In the rows, zero is written as 128.
Each path below is one point turned by a fixed rotation once a step. After each direction that follows a path, write how fast that rotation turns it, in degrees each step (0 if it stays still).
Each turn is a multiple of 5 degrees from 10 to 175, or 0.
Each row of a path follows its step; steps can be skipped.

step 0: [124 146 141 141 137 138 140 121 128 123 126 120 130 127 136 135 117 129
 127 129 132 129 134 121 137 121 124 137 137 122 125 131 136 145 124 129
 129 118 119 132 122 123 145 132 127 128 129 143 135]
step 2: [123 121 125 133 111 136 126 119 130 120 124 124 123 125 129 125 127 137
 134 137 141 131 127 129 123 140 123 135 119 139 125 120 131 144 112 116
 122 136 144 130 112 133 118 126 133 126 120 133 129]
step 3: [115 140 137 139 109 130 120 119 130 125 123 141 129 124 129 115 134 115
 114 128 135 116 137 131 123 130 123 134 118 133 121 128 135 128 114 130
 133 124 128 130 120 132 120 136 129 136 138 130 135]
step 6: [123 138 134 130 135 138 120 103 134 121 127 113 123 126 137 136 122 131
 127 128 144 132 121 137 129 139 124 119 134 130 129 124 130 146 123 136
 130 130 135 118 116 122 132 128 128 129 130 133 135]
step 7: [126 142 126 135 127 121 131 110 141 130 124 142 125 129 128 134 141 123
 123 141 140 131 132 126 123 128 128 123 118 131 139 131 131 141 111 117
 123 132 120 127 115 119 125 127 131 123 132 141 126]
step 9: [137 134 144 130 109 138 128 118 115 115 136 132 120 126 123 114 128 120
 138 131 126 121 126 125 133 130 128 123 123 138 122 137 140 124 125 141
 130 115 139 131 116 127 122 127 124 135 131 127 126]
step 11: [117 143 127 139 137 133 123 119 123 130 123 116 131 126 125 132 139 122
 120 154 124 124 141 138 133 127 129 131 126 125 136 129 127 144 127 139
 125 131 122 120 118 125 136 133 128 136 128 132 119]
step 12: [122 129 130 120 137 129 127 106 126 132 123 133 128 123 135 142 120 118
 135 144 130 135 119 129 134 131 126 137 120 126 116 132 123 142 109 137
 121 127 138 130 121 127 124 121 128 127 122 137 119]
Directions:
[126 130 129 130 125 132 127 131 133 129 127 130 129 130 126 130 132 128
 128 130 128 132 126 133 127 126 128 126 129 131 127 128 125 132 132 127
 131 130 127 131 126 128 128 127 129 129 132 125 134] -> 95
[127 133 129 130 130 129 127 128 126 129 130 132 130 127 130 125 129 129
 125 125 128 123 129 127 126 128 130 127 125 126 127 127 124 131 130 127
 127 134 123 125 126 129 128 127 132 127 124 129 130] -> 95
[128 126 128 127 127 132 122 127 127 124 126 129 128 125 132 128 129 129
 129 124 130 126 127 129 123 131 125 126 128 131 128 126 133 127 128 124
 130 128 128 125 128 123 129 126 126 130 129 128 130] -> 100
[129 124 124 128 128 126 127 133 129 126 129 127 130 131 128 127 130 130
 130 133 131 128 133 127 128 128 128 125 127 129 132 128 126 129 130 121
 127 131 126 128 127 130 130 127 128 131 126 127 123] -> 120

step 1: [121 119 132 124 123 133 126 131 123 128 123 130 148 115 121 131 136 145
 130 134 133 117 130 123 129 110 123 130 128 133 118 129 132 136 117 126
 114 131 143 141 126 123 129 133 131 133 134 119 136]
step 2: [117 128 143 122 127 121 135 131 116 124 138 129 119 144 127 138 126 132
 127 130 116 130 121 125 127 137 126 133 125 121 128 134 128 124 126 113
 123 127 104 119 131 136 120 127 139 131 127 119 135]
step 4: [124 120 132 128 131 128 128 128 114 125 134 123 134 129 119 124 126 134
 131 133 119 124 121 132 143 123 122 119 127 142 116 118 133 120 126 118
 142 137 126 126 111 130 119 119 121 113 139 133 122]
step 5: [123 127 115 136 139 128 125 120 135 134 127 118 125 129 134 133 131 117
 116 133 122 126 130 139 132 133 134 117 123 134 131 135 121 125 118 142
 127 129 108 128 128 137 124 138 142 140 113 133 131]
step 6: [125 127 131 113 131 139 118 127 135 140 131 127 128 126 129 128 121 114
 137 123 126 120 121 130 118 120 126 123 122 134 115 114 126 134 144 120
 122 135 142 130 123 133 141 133 113 132 127 123 131]
step 7: [132 114 133 129 129 116 131 117 134 125 128 136 122 126 121 136 122 119
 127 123 129 146 128 126 152 137 123 137 119 122 134 133 127 125 129 129
 135 140 122 130 131 140 134 124 132 126 134 126 112]
step 10: [126 112 129 134 122 127 122 132 131 135 146 132 126 131 131 130 131 133
 120 139 135 136 121 123 129 124 136 144 126 124 139 133 130 134 133 128
 134 109 120 140 133 125 124 140 144 133 118 123 128]
step 11: [136 132 131 131 126 122 130 116 119 128 132 137 131 134 130 121 136 145
 139 134 122 121 119 142 118 133 124 122 129 126 123 120 124 135 140 124
 125 132 130 120 124 115 120 128 112 140 146 122 127]
Directions:
[126 128 130 130 130 124 125 125 123 124 127 125 127 127 130 126 125 129
 131 133 129 130 129 127 127 131 133 127 128 130 127 130 131 131 126 123
 125 130 128 128 125 126 130 130 128 127 125 129 130] -> 35
[129 127 131 128 128 130 128 129 125 133 127 128 126 124 129 129 130 131
 129 130 129 129 133 127 125 132 130 135 127 124 127 125 130 125 126 129
 126 129 130 130 129 126 125 127 131 129 130 125 126] -> 40
[126 129 130 132 127 126 130 130 128 131 133 122 125 126 128 128 128 133
 124 128 131 128 127 127 127 128 130 125 131 129 129 126 128 126 130 128
 132 125 126 128 129 125 125 128 123 125 125 130 126] -> 60
[131 131 128 126 126 131 126 130 123 127 132 128 128 129 127 128 127 130
 131 131 128 129 132 133 126 127 125 124 124 129 131 126 130 129 125 130
 133 129 126 126 126 131 128 127 128 129 124 126 129] -> 40
